One turn sends every row of this set to another row. A few are shown first. Where does it send the rows asked after them?
Vebi: |  -93 |   69 |  205 |  147 | -109 | -134 | -253 |  334 |  211 | -146 | -212 |   41 |  -57 |   26 |   29 | -105 | -168 |
Vigi: |  -27 |  114 |   52 |   65 | -318 |  -37 | -305 |  217 | -131 | -118 |   78 |  -37 | -118 |  101 |  158 |  -15 | -247 |
Kor: |  -38 |   50 |  119 |   71 |  -32 |  -59 | -261 |  266 |  265 | -180 |  176 |   84 |   91 |  -32 |   54 |   96 |   -2 |
bevol: | -168 |  178 |   12 |  321 |  -19 | -162 | -421 |   64 |   58 | -273 | -129 |   98 | -151 |   -1 |   79 | -131 | -168 |
Tepit: | -237 |    7 |  -37 |  147 |   58 |  -61 | -267 |  322 |  -88 | -236 |  -55 |  165 |    6 |  -89 |  156 |   18 |   90 |
tiduf: |   55 |  132 |  -38 |  231 | -105 |  -71 |  -89 |  284 |  117 | -219 |  -19 |  192 |  -50 |  128 |  283 |   13 |   80 |
bef: |  139 |  118 | -217 |  109 |   56 |  -33 | -148 |  214 | -285 | -238 |    3 |   81 |   78 | -208 |   97 |  -26 | -123 |
Koti: |  204 |  110 |   -7 |   60 |  171 | -252 | -461 |  207 |   73 | -269 |  -63 |    6 |  -58 |  -72 |  268 | -166 | -185 |
mevif: |  317 |   10 | -146 |   82 |  128 | -133 | -283 |  261 |  -41 |  -81 |   40 |  142 |    6 | -151 |   42 |   -4 | -312 |
Rabo: |   53 |  -29 |   19 |  200 |   55 |  -41 | -173 |   42 |   27 | -221 |   52 | -274 |   85 |   12 |   26 |  108 | -296 |
ser: |  130 |    7 |   86 |  321 |  -82 |    3 |  -80 |  204 | -126 | -220 | -233 |  -82 |  -16 | -106 |  229 | -152 | -179 |
niket: |   -9 |  166 | -171 |   13 |  226 | -119 |  -87 |  114 |   55 | -187 |    5 |  -18 |  -85 |   52 |  199 |  121 | -140 |
didu: |   -4 |  -39 |  -38 |  188 |   58 |  -83 | -431 |  183 |   84 | -291 |  -86 |  170 |  158 | -226 |   90 |  -20 |   73 |
sep: |  113 |   37 | -107 |  240 |  130 |  -92 | -125 |  142 |  -29 | -359 |  -60 | -130 |  -34 |  102 |  300 |  -21 | -320 |
paku: |  121 |  258 |  -85 |  183 | -128 |  -26 | -187 |  158 |  -82 | -245 |    4 |  291 | -181 | -116 |  267 |  -75 | -114 |
Rem: | -100 |  232 |   54 |  306 |  -43 | -230 | -215 |    9 |   88 | -247 | -168 |  155 |  -80 |  -53 |   -5 |  -47 |  -43 |
novo: |  -29 |  -56 |   76 |  305 |   22 | -208 | -326 |  405 | -113 | -393 |  -21 |   63 |   20 |   14 |  188 |  -67 |  -14 |
pupe: |  116 |  100 | -191 |  -42 |   93 | -204 | -113 |  210 | -151 |  -74 |   13 |  123 |   25 |  -56 |   83 |   85 | -276 |
Betiz: | -134 |  109 |   41 | -123 |   -6 | -162 | -170 |  123 |  -37 | -150 | -133 | -131 |   99 |  -49 |  188 |    0 | -169 |
bodi: |   -4 |   80 |    3 |  292 | -148 |  -67 | -451 |  105 |  125 |  -67 |   45 |  -46 | -252 |  110 |   97 |  -15 | -142 |
radat: |  103 |   81 |  168 |  263 |   74 | -130 | -258 |   33 |  -39 | -186 |   90 |  -94 |   15 | -267 |  -90 |    4 |  -89 |
Zad: |  252 |   77 | -192 |  -11 |    0 |  -49 | -192 |  235 | -127 | -147 |  -71 |   41 |  168 | -203 |   58 |    0 | -104 |
lun: |  213 |   26 | -182 |  169 |    9 | -181 | -141 |  192 | -249 | -202 |  -51 |   65 |   37 |   -1 |  184 |  -20 | -381 |
mepim: |   33 |  171 |  -75 |  180 |   60 |  -85 | -311 |  171 |  -93 |   48 |  -42 |  -11 | -281 |   -8 |   84 |  -30 |   31 |
rovok: |   45 |  104 |   20 |  288 |  -43 | -198 | -282 |   43 |  117 | -467 |  119 |  114 |  147 |   20 |  218 |   11 |  -55 |
gera: | -203 |   78 |  136 |  175 |  -25 | -133 | -461 |  220 |  149 | -231 | -104 |   14 |  -96 |    9 |   50 | -138 | -255 |
bemel: |  117 |   87 | -170 |  156 |   64 |  -99 | -284 |  255 | -349 | -269 |  118 |  -30 |   12 | -115 |   53 |  -38 | -208 |
zimor: |  151 |  -26 |  -99 |  147 |  -10 | -149 | -243 |   88 | -196 | -133 |   71 |  -46 |  127 | -105 |  -23 |   51 | -395 |
Punep: |  329 |   62 |  119 |  148 | -284 |  -42 | -357 |  233 |   94 | -200 |   18 |   46 |    7 |  -93 |  125 |  -97 | -245 |
Von: |    9 |  201 |   64 |   95 |  -89 | -182 | -364 |   93 |  -95 | -400 |  235 |  106 |  -31 | -109 |  168 |  -31 | -296 |
Zon: |   70 |  -56 |   44 |  351 | -108 |   96 | -412 |  282 |  182 | -259 |   71 |   57 |  -15 |   21 |  213 | -103 | -132 |
raz: |  303 |   21 | -159 |    0 |  -68 |  -77 | -325 |  327 | -139 |  -95 |  -45 |  -70 |  106 |  -61 |   45 |  -31 | -156 |
zem: |  185 |  -25 | -173 |  156 |  -40 |    0 | -244 |  213 | -168 |   58 |   -5 |   32 |  -48 |  -59 |   -5 |   27 | -305 |
mufez: |  179 |   -3 |  -80 |  273 |   35 |  108 | -153 |  155 |   84 |   -3 |  -48 | -146 | -127 |   23 |   45 |   69 | -146 |
Vurep: |  -73 |  134 |   56 |  -21 |  -63 |  -94 |  -69 |  194 |  254 | -195 | -108 |  136 |   -4 |  -78 |  230 |   31 | -135 |
madov: |  101 |   55 |   51 |   61 |  -48 | -103 | -443 |  205 |  372 | -151 |  -34 |   63 |  -83 |  -37 |  184 |  -58 | -201 |
temit: |  -77 |  124 |  119 |  389 | -105 | -189 | -246 |  -27 |   15 | -298 |  141 |  -29 |  -97 |  -24 |   28 |   49 | -183 |
kuv: |  -58 |  -52 |   92 |  180 | -107 | -258 | -367 |  243 |  -56 | -234 |  -19 |  -68 |  143 |   62 |   10 |   76 |   72 |
pilaz: |    0 |  145 |   99 |  331 |  -95 | -127 |   17 |  127 |   49 | -384 |  -70 |  122 |  -64 |  -68 |  244 |  -41 | -177 |
vodip: |   71 |  -74 |  -77 |  279 | -153 |  -72 | -390 |  228 |    8 | -140 | -213 |   51 |   70 |   15 |  121 |  -25 |  136 |
rabir: | -222 |   60 |  -63 |  242 | -182 |   33 | -292 |   46 |   13 | -197 |   94 |  -14 |   27 |  124 |  169 |   68 |  -45 |
Sulo: |  179 |   31 | -136 |   66 |  -21 | -114 | -370 |  315 | -271 | -140 |   91 | -128 |   30 |  -10 |   19 |  -24 | -202 |
lop: |   40 |  148 |  180 |  246 |  -88 | -226 | -137 |  198 |  197 | -237 | -227 |  131 |  -14 |  -70 |   -5 |  -73 |  -70 |
kig: |  281 |   77 |  -81 |  171 |  263 |  -74 | -229 |  141 |  218 | -183 |   46 |   10 |  -67 | -107 |   85 |   58 | -148 |
kamot: |  111 |  215 |   39 |  -28 | -204 |  -36 | -197 |   85 |   88 |  -95 |   57 |  169 |   25 | -205 |   26 |   71 |  -69 |

Kor moves to rabir
zem moves to lun
paku moves to Punep
Where do these go?
bevol moves to lop
madov moves to temit
bemel moves to Zad
kuv moves to Tepit
ser moves to Koti
mufez moves to sep

One turn sends every row of this set to another row. A few are shown first. Where does it send the rows asked after them?
Ses: | -321 |   67 |  -67 |  148 | -235 | -100 |   64 |   83 |  -41 |  -42 |  -33 |  -44 |  147 |  237 |  -60 |  114 |
Kaz: | -118 |   92 |   64 |  -52 |  127 |  136 |  153 |  -30 |   -5 |   -4 |  -15 | -119 | -164 |  -22 | -163 |   19 |
Seta: | -150 |  139 |  -14 |  169 | -241 |   45 |  -59 |  -30 | -153 |  -42 | -182 |  -98 | -138 |   34 |  -90 |   35 |
difol: |  -61 | -188 |  -79 |  -52 | -117 | -108 |  162 |   65 | -284 | -228 |  -95 |   19 |   16 |  250 | -166 |   12 |
tinis: |   70 |  -23 |    6 |   -7 |  -93 |   11 |  -85 | -113 | -190 |  114 |  -49 |  -98 |  -39 |   46 | -278 |  -12 |
Kuvo: | -186 |  225 |  -56 |  -18 | -242 |  -21 | -115 |  -26 |   -2 |   60 | -176 |  -59 |  -25 |  111 |   36 |  -56 |
vudi: |  -37 |  -87 | -132 | -163 |   21 |   -7 | -138 |  -77 | -117 |  -13 | -305 |   63 |   49 |  340 |  -21 | -169 |
momef: |   28 |  157 |   26 |  100 |   32 |   46 |  -44 |  179 |  -28 | -158 | -190 | -223 |  -30 |   87 |  -88 |  175 |
ditap: |  -30 | -138 |   18 |   93 |  184 |  227 |  149 |   57 |   18 |   73 | -274 |    8 |  105 |   51 |   16 |   86 |
miv: |  -47 | -114 |  132 |  -34 |  -45 |  -85 |    8 |  -71 |  -12 |    1 | -415 |   -8 |  -91 |  353 |    3 |    0 |
tav: |  -29 |  221 |  -74 |  201 |  -32 |   45 |  108 |   19 |  -39 | -142 | -198 | -180 |   11 |  114 |    7 |  161 |
Fakab: |  -56 |   46 | -172 |  146 |  -38 |  201 |  113 |   45 | -171 | -199 | -197 |   92 |   31 |  189 | -142 |  188 |
Zigu: |  -61 |   -7 |  -53 |   91 |  -74 |  127 |  -88 |   -6 | -275 |  -74 | -304 |  -37 | -145 |  100 | -209 |   95 |
mito: | -126 |   90 |  -54 |  -67 |   47 | -129 |  -95 | -146 |   94 | -129 | -109 | -151 |  238 |  236 |   11 |  -44 |
vinuf: |  -36 |  -74 |  161 |  -59 | -177 | -163 |   27 |   70 |   -4 |  -57 |   50 |   34 |  240 |  158 |  -75 |   73 |
taniv: | -175 |  140 |  -41 |   16 |  126 |  122 |  -86 |    5 |  225 |   97 | -138 |  -93 |  -52 |  127 |    1 |  -21 |
Gafo: | -158 | -103 |   93 |  -70 |   83 |  189 |  280 |  -96 |  -31 |   56 | -127 | -105 |  -27 |   18 |  -86 |   44 |
zaru: |   18 |   -3 |  -25 |    6 |   93 |  -25 | -174 |  183 |  -38 | -102 | -141 | -212 |  -84 |   78 | -194 |  151 |
senab: | -137 |  131 |  -49 |   -9 |  134 |  -71 | -112 |  -63 |  227 |   52 | -155 | -122 |  129 |  178 |   -5 |  -10 |
rul: |    1 |  -13 |  152 | -172 | -127 |  -91 |   56 |  242 |   64 | -166 |  -28 |  -12 |   81 |   76 |  -98 |  -63 |
reg: | -204 |   76 |  -14 | -112 | -142 |    0 |  228 |  114 |  -57 | -118 |   81 |   14 |  -15 |   32 |  -73 | -115 |
val: | -183 | -227 | -120 |  -41 |   -6 | -161 |   33 |  232 |    9 |  -88 |  -74 |   61 |   23 |  357 |   -6 |  -32 |
luvum: | -329 |  -88 |  -99 |  207 | -192 |   18 |  -10 |   78 |  -58 |  -21 |   49 |  -14 |   16 |  191 | -130 |   63 |
Bomo: |   -1 | -108 |   88 |  -70 |  -97 |  -92 |   10 | -164 | -180 |   89 | -223 |   -6 |  -77 |  290 | -236 |   91 |
buk: |  -55 | -247 |  -92 |  100 |   94 |  -36 |  -19 |  179 |  118 |  156 | -109 |   17 |   40 |  288 |  -77 |   87 |
rir: |    2 | -158 |    5 |    5 |  -75 | -157 |  -50 |  311 |  110 |  -36 |  -28 |   54 |   90 |  252 |  -93 |   -4 |
Resik: | -137 | -113 |  140 |   48 |  -68 |   93 |  332 |  -12 |  -93 |  -65 | -219 |    0 |  104 |   42 |   25 |  123 |
Fepof: | -118 |  -11 |  -81 |   41 | -157 |  155 | -100 |  163 |   26 |    0 | -231 |  -47 |   32 |   21 |   92 | -222 |
Nusu: | -216 | -134 | -168 |  -73 |  -18 |    5 |  111 | -182 |  -13 |  -59 |  -74 |  166 |  197 |  291 |  -56 |  -79 |
biv: |  -53 | -115 |  -92 |   42 | -122 |  119 |  183 |   60 | -274 | -266 | -111 |   67 |   41 |  203 | -137 |  108 |
fon: | -256 |  195 | -110 |   -8 | -164 |  -93 |   87 |  -28 |  -39 |  -72 | -134 | -122 |  186 |  208 |   25 |  145 |
sav: |  -72 |   -6 | -120 |   11 | -204 |  147 |  -96 |   70 | -146 |   83 |  -40 |  -34 |   51 |  -47 | -143 | -127 |
Pebe: |   74 |  -54 | -118 |   93 |  176 |  158 |  -76 |  -76 |  -38 | -254 | -180 |   60 |   81 |  215 | -155 |    0 |
dazo: | -160 | -255 |  -52 |  103 |  129 |  132 |  174 |  -33 |   27 |  191 | -127 |  -50 |   -6 |  191 |  -67 |  100 |
puzud: |  130 |  -53 |  -71 | -119 |  248 |  144 |   -3 |  -87 |   -8 | -177 | -229 |  -12 |   21 |  151 |  -77 |  -21 |
Soris: | -147 |  -86 | -152 | -121 |   43 |   19 |  -91 | -124 |  -37 | -177 | -111 |  120 |  258 |  310 | -138 |  -14 |
daliv: |   73 |  -99 |   45 |  -18 |   67 |  -26 | -153 |  138 |  107 |   84 |   -3 |   39 |  242 |  163 |  -87 |   34 |
zotub: |  -57 | -247 |  -78 |  151 |   46 |  132 |   50 |   92 |  -12 |  100 |  -58 |  147 |  240 |  192 |  -53 |    2 |
gan: |   85 |   39 |  -16 | -243 |  202 |    4 |   84 |   -6 |    6 | -110 | -278 |  -60 |  -48 |  181 |  -37 |  -73 |
ler: | -190 |  -96 |    4 |  -15 | -164 |   53 |    1 |  117 |   32 |  -27 | -401 |   55 |   -6 |  260 |  138 | -114 |
kip: | -108 | -214 |  -45 |   24 |  262 |  -28 |  -46 |   83 |   58 |   21 | -165 |  -77 | -120 |  303 |  -99 |   94 |
bub: | -261 | -188 |  -26 |   69 |   77 |   91 |  184 |  -73 | -115 |   35 |  -24 |    3 | -128 |  216 | -199 |  114 |
mek: | -102 |  -16 |  188 | -173 |  -91 |   62 |  255 |   29 |  -35 | -138 |  -47 |  -71 |   25 |  -24 |  -93 |  -51 |
Dutag: | -125 |   64 |  -96 |  -86 | -140 |  -88 | -115 |  -93 |   -2 |   23 | -182 |    6 |   63 |  282 |   93 | -233 |
kunad: |  -37 |   46 |  -35 | -154 |   39 | -125 |    7 |  273 |  117 | -133 |  -60 |  -64 |   -9 |  122 |   25 | -133 |
pegi: |    2 | -175 |  -87 |   32 |   28 |   65 |  -86 |  -78 | -273 | -104 | -316 |   21 |  -65 |  264 | -148 |  -83 |
kel: | -260 |  -41 |  -91 |  -43 |  -87 |   37 |  255 | -109 |  -15 |  -33 |  -81 |  140 |   49 |  297 |   22 | -165 |
nof: |   -1 |   41 |  262 | -121 |  -45 |  -67 |  121 |   30 |   25 |  -88 | -162 | -104 |  112 |   13 |   -5 |  164 |

ler moves to Fepof
gan moves to kel
buk moves to rir
Where do these go?
Soris moves to mito
momef moves to biv
pegi moves to vudi
ditap moves to zotub
bub moves to kip

